In the data rows, 128 means zero.
Here are some points, one per row:
[155 177 165 154 140 103 142 115  65 140 146 123 125 127 165 123 119 137
 169 159 162 204 154  99 141  96  92 131 154 193 120 156  81 154 141 112
 108 132 153  65  92 192 157 195]
[ 82 129 165 128 212 128 127 148 126 171 181 192 157 135 110 116 151 127
 100 149 110 175 178 152 151 132 162  85 146 134 129 148 118 152 114 167
 138 103 127  90  74 120 109 107]
[150 152 236 111 145  75 106 113 125  94  76 148 112 102  85 170 122  97
 127  61 177 182 100 165  69 125 107 144 148 118 116 143 136 123 130 132
  88 131 111 110 149 108 169  96]
[ 72 132 110 119 125  54 184 105 169 169 143 148 174 156 109 171  89 156
 162 149 158  88  93 122 126 110  83  76 111 104 125 140 150 120 148 141
 157 165 149  75 140 163 135 149]
[154 138 162 191 135 188 166 148 105 131 126 161 186 202 188 140 103 153
 114 153  87 172 176 152 142  84 131 111  84 115 128 130 128  95 115 118
 154 155 113 233 185 136 157 131]
[168 163 100 149 158 107 176 130  62 175 156 163 107 153  84 118 155 155
 143 133 133 130 138  75 132 183  99 130 101  77  85 114 137 126 123 123
 136 134 213 153 147 139 115 149]
[ 96 120 102 152 168 145 132 147 155 128  87  94  66 173 150 135 201 137
 152 111 141 165  79 123  91 138 133  89  85 175 114 114 124  57 175 133
 104 206 128 127 127 106 104  96]
[133 125 125 127  67 102 109 172 162 100 116  97 114  86 100 130 155 118
 112 108  90 130 130 128 102 125 148 161  60 146 193  74  42  65  95 124
 165 102 148 119  80 176 191 165]
[134  99 144 156 130 139 108 179 159 148 137  97  80 136 104  92  65 174
 169 139 165  80 153 189 185 173 109 128 120 176 186 177 146 119 150 146
 134  64 125 138 143 106 172 130]
[ 89 140 127 102  46  94 112 132 125 189 156  93 131 108 148 132 110 174
 134 159 143 120 170 106  62  82 143 117 149  99 120 156 111 139 152 188
 155 137 116 175 129 131  89  84]
[105 185 113  68 140  80 147 121 158 107 116 110 127  97 188  99 122 109
  94 165 123 130  65 103 167 179 161 172 167 137 140 128 140  90 117  85
 111 134 142 130 184 155 165 108]
[161 100 174 110 134 144 167 153 132  55 209 155 137 119 166 149 150  64
 170  83 120  71 165 122  87 174 136  65  74 180 149 124 190 170 122 145
 119  98 159 104 183 132 147 130]
[161 136 128 144 141 112 161 164 142 126 113 123  65  75 161 112 129 189
 100 114 109 116 103 112  99 106  99 116 183 148 170 138 189 163 125 203
 201 199 179 149  98 141 115 113]
[122 153 112 131  74 105 125 141  65  84 132 112 141 163  89 122 110  90
 102  81 150 133 116 103 152  94 142 168 141 120 172 142 124 126 162 198
  64 126 194 216 155 145 138 121]
[150 127 146 143  98 135  84 145 128 209 168 124 132 126 177 167  85 115
 170 125 128 124 108 105 125 148 125 181  84 148 123 118 158 179 145  72
 164  67  81 161 135 126 112  39]
[139 121 135 130 165  71 107  64  72 141 131 134  81  89 159 172  95 183
  58  85  70 106 113 135 153 120 123  61 101 103 107 139 102 104 169 137
 136 111 111 134 122 140 110 169]
[108  77 120  94 112 189 125 224 117 122 141 154 139  84 115 130 107 121
 134 155 186 118  85 109 105  95 170 125  82  77  80  91  79 102 166 135
 151 154 176 105  87  94 120 178]
[116 122 152 134 130 163 101  83 205 145 140 114  54  91  86 144  89  93
 100 171 116 179 180 104 153 114 153 143 107 148 133  72 163 152 116 151
 135 170 147 154 197 145 110 159]
[ 70 134  91 168  62 127  33 134  95 125 132 161 106 186 173 159 151 146
 133 132 108  94 133 114  92  71 141 170 135 178 131 155 184 119  67 129
 105 118 131 108 137  97  97 166]
[147 147 142 141 138 109 204 196 153 160 127 125  99 184 152 193 138 133
 123 104  95 111 123 104 187 117 179 195 172 138  90  85 140 135 114 168
  93  78  66  94  59 120  99 119]
[ 84  91  70  98 172  90  78 111  83 112 136 197 179 133 173 144 174 166
 119 101 167 106 150 169 146 160 112 153 114 121 147  71  96 141 101 147
 139 132 108 124 171 183 141 102]
[184 170  80  82 119  76 117 126 126 108  95 134  65 139  92 173 160 116
 154 212  99 136 184 132 128  88 138 138 120 156 151 154 100 183 130  87
 164 149 106 183 136  99 139 136]
[158 118 109  71 135 163 129 156  98  99  90 162 134 112 122 140 119 134
  68 180 151 134 143 131 120 106 100 134 132 141 147 185 168 102 207 116
 113  94 102  47 132 127 165  89]
[188 123 119 159 118 132  71  66 118 106 143 102 157 145  57 144 177  97
 121 156 122 115  78 147 134 161  93 101 144  97 104  85 121 134 170 191
 175 134 134  81 106 134 165  98]
[165 117 151 120 112  84 125  86 134 144 187 121  93 139 108  65 112 140
  42 154 170 128 131 125 122 154 165 149  74 136 127 141 116 119 127  98
  66 114 122 114 115  99  90 131]
[127  99  99 119 105  88 124 130 125 124 142 123 124 100 106  89 149 168
 193 125  91 183 134 167 115 102  92  87 181 127 126 103  87  69  83  99
 101  88 114 116 147 117  85 137]
[ 98 113 109 131 148 123 150 169  85 146  81  92 142  81 143 147 120 132
 156 187 167 141 101 176 150 200 135 145 155 128 124 159 112 179 102 172
 126 133 134 133 179  82  97 142]
[ 99  78 124 146  87 134 157 166 138 139 188 164 115 103  91 132 201 138
  81 138 113 155  84 132 139 131  86  86 142 107 101 158 137 134 110 106
 117 117 100 162 136 197 151 112]
[ 99 166 145 131 156 191 173  95 144  99  74 139 151 106  82 102 163 166
 170 162 141 106  78  87 118  97  89 143  88 170 179 111 136 158 158 162
  96  60  92 162 103 150  99 165]
[129  97  80 124 112 103 114  86 170 124 154 119 167 163 140 123 126 117
 159 132 144 194 137 165 163 124 226 110 131 151 179 135 162 151 172 136
 124 150 102 130  97 128 168 155]
[119 124  98 177 105 142 125  95 150 129 154 127 141 100 170 154 102  80
 103 128 165 166 108 101 133 127  52 136 103 102 158 157 126 139  73 155
 112 137 122  70  96  41 144  98]
[157 149  97 128 143 115 128 122 119  89 154 101 129 147 131 102 125 117
 146 139 128 128 112  83 103  92 113 101  90  82 130 139 181 103  97  88
 140 110  10 142 112  91 143 181]
[155 132 160 171 147 158 148 103 137  93 127 175 132 145  96 112 106 177
 147  97 163 121  90 143  73 144 182 164 146 112 162 153 100 152  99  87
 212 162 123  98 134 176  95 118]
[185 160 146 150 106  81 160 134 110 144  79 122 177  92 139 111 171 154
 109 147 142 100 154 159 128 147 149  94  89 124 105  90 138 127 115 156
  86 142 141  92 107 107  49 106]
[112 137 132 155 144 123 137 145  41 158 113  96  94 147 125  80 138  41
  99 113 122  98 106 134 162 136 143 106 146 121 189 117 126 155 156 105
 175 162  94 109 109 127  86 109]
[156 110 166 142  85 143 147 101 104  63 113 119 103 171 172  97 104 127
 149 170 107 112 146 151 182 114 120 121 160 110 114  76  95 126  85 131
 149 126 130 144 115 110  69 134]
[158 124 137 129  96 137 102 105 125 125 102 139 126 127 159  51  90 136
 159 149 136 105 137 103 134 130 132 133 128 151  56  63 140 118 125 168
 140 155  84 160 117 102 226 141]
[134  98  67 130  72 139 148 114 187  74 105 177 137 135 137 119 133 143
 148 100 139 147 187 134 161 184 139 152 153 141 126 153 160 131 179  87
 138 132 151 138  90 103  96 102]
[124 144  94 156  95 132 150 146 125 171  63 152 128 136 119 131  33  77
 114 121 124 151 143 192 138 121 145  98  94 105 132  98 159 110  54  86
 102 102 137 145 126 153 122 141]
[135 114 127 131 158 168 125 135  91 114 114  88 172 108 105 139  86 127
  95  73  57 126 158 128 134 107  66 153 109 116 121 141 125 130 139 153
 115 171 121  69 127 164  79 131]
[121 131 123 100 103 160 134  86 126 163 154 202 142 125  86 140  88  99
 142 124 102  70 129 102 125 190 140 130 200 193 161 149  87  56 100 126
 115 178  78 139 101 107 108 132]
[162 146 114 107 133 142  86 119 173 119 110 122 115 164 161 121 107 121
 114 128 116  64  66 170 135 103 142 105 106 102  50 157 112 174 133 135
  98 111 152 146 119 183 138 151]
[133 197 154 140 128 159  65 136 121 121 127 137 160  85 131 138 157 170
 139  96 141 133  78 129 172  83 152 133 134 101 158 114 160 118 116  79
 134 100 185 135 128  65 113 164]
[106 118 160 113 117 144 141 102 116 108 129 118 174 150 177 185 135 128
 116 144 127 148  94 126 146 110 111  87 145 178 112 131  88 118 139 113
 156 127 163 173 114 120  79  75]
[105 107 114  60  83 105 143 126 124 111 101  69 120 153  91 142 142 115
 117  53 121 135 167 143 156 119 125 115 102 183  72 114 148 138 140  99
 196 128 116 126 169 101 120 156]
[ 60 102 145 164 142 106 130 110 162 129 161 153 128  80  74  66 135 127
 142 125 120 106 128 149 153  84  92 146 117 122 102  96 115 151 180  61
  79 177 115  93 140 139 145  64]
[157  78 129  58 137 139 127 146 110 174 151 116 180 139 103 118 145 170
 130 127  58 144  74 132 159 153 147 164 146 144 134 160 164 149  98 131
  98 200 157 111 114 146 149 143]
[122 209  85 120 146 151 117 184 162  92 156 119 127 128  93 107  72 127
  98  81 143 152 148 105 113 168 131  75 155 107  98 114  86 179 140 130
  96 120  74 129 145 142 128 133]
[104 123 140  94 112 171 161  88 143 141 113  97 117 149 165 172 184 156
  88 107 138 122 168 169  78 176 109 141 168  72 153  82 135 176 169  86
  86 136 119 127 107 126 167 203]
There is one direction along which these points spread out most. How many in every 100 of the points above lie lower along it than each point below? Round to a whole number. More than half of the points above lie lower than the first one.
[123 165 128  94 113 177 111 113 173 165 117 148 104 115 147  91 183 101
 128  85 182 139 180 157 197 105 126 155  90  82 115 191 110  83  98 175
 186 128 134 139 131 127 135 145] >> 33
[103  57 151  99 152 134 100 104  79  76 106  93  74  95 130 180 113 135
 236 147 133 134 142  88 151 181 159 136 103  64 121 157 171 114 118 117
  91 124 100 133 124 180 120  84] >> 45
[131 149 128  96 176 142 113 142 162 143 141 114 123 131 136 138 141 115
 156 107 119  76 131 146  89 124  58  85 107 108 169 140 127 117 104  88
  81 152 175 146  87 110 154  78] >> 71
[146  92 163 101 158 130 109 164 187 132 136 104 157 216 116 140 130 147
 109 162 169 118 142  57 115 108  89 124 171 116 156  94  80 112 113 122
 104 120 140  95 179 133 115 109] >> 59
[143 103  95 120 205  98 127 130 153 140 175 133 149 137 140  97 108  45
 134 119 141 160 139 163  73 106 101 198 164 149 100  89 143 103 170 130
 154 111 147 178  95 109  85 162] >> 37
[145 127  83 100 119 176 186 100 106 170 128 149  81 119 142 104 127 104
 148 108  91 137  84 135  65  96 150 131 154 113 130 120 116 139 127 169
  97  56 140  80 190 121 160  78] >> 57
[ 48 170 172 153 102 102  86 148 180  82 110 156 157 170 122  90 131  97
 155 143  15 128 135 103 121 192 170 165  74  64 122 137 105 132 182 135
 198 120 135 133 129  62 139 164] >> 22
[106  72 160 122 123  92  89 120 119 158  50 129 163 129 124  74 120  95
  88 122 132 128 134  59  82 119 112  91 153 141 122 150 163 143  87 102
 134  92 144 143 101 172 110 144] >> 51
[165  89 122 196 164 138 143 124 173 170 108 120 144  63 141 164 168 115
 117  89 109  80 114  67 124 111 146 135 170 132 121 168  75 138 146 101
 107 130 132 140 181 119 170 176] >> 63
[144 181 152 197 141 153 116 146  94 134 148  60 141  97 124 155 143 128
 129 162 157 113 167 178 105 159 146 154 185 140 103 144 164  59 119 122
 134 120 119 120 150 191 148 126] >> 45
[ 76 121 106 148 191 165 170  86  89  79 118  64 121 117 102 132 114 159
  94 131 147 112 138 122 117 106 163 135 132 159  92 143 106 131  75 120
 128  97 159 135 100  69 173  66] >> 51
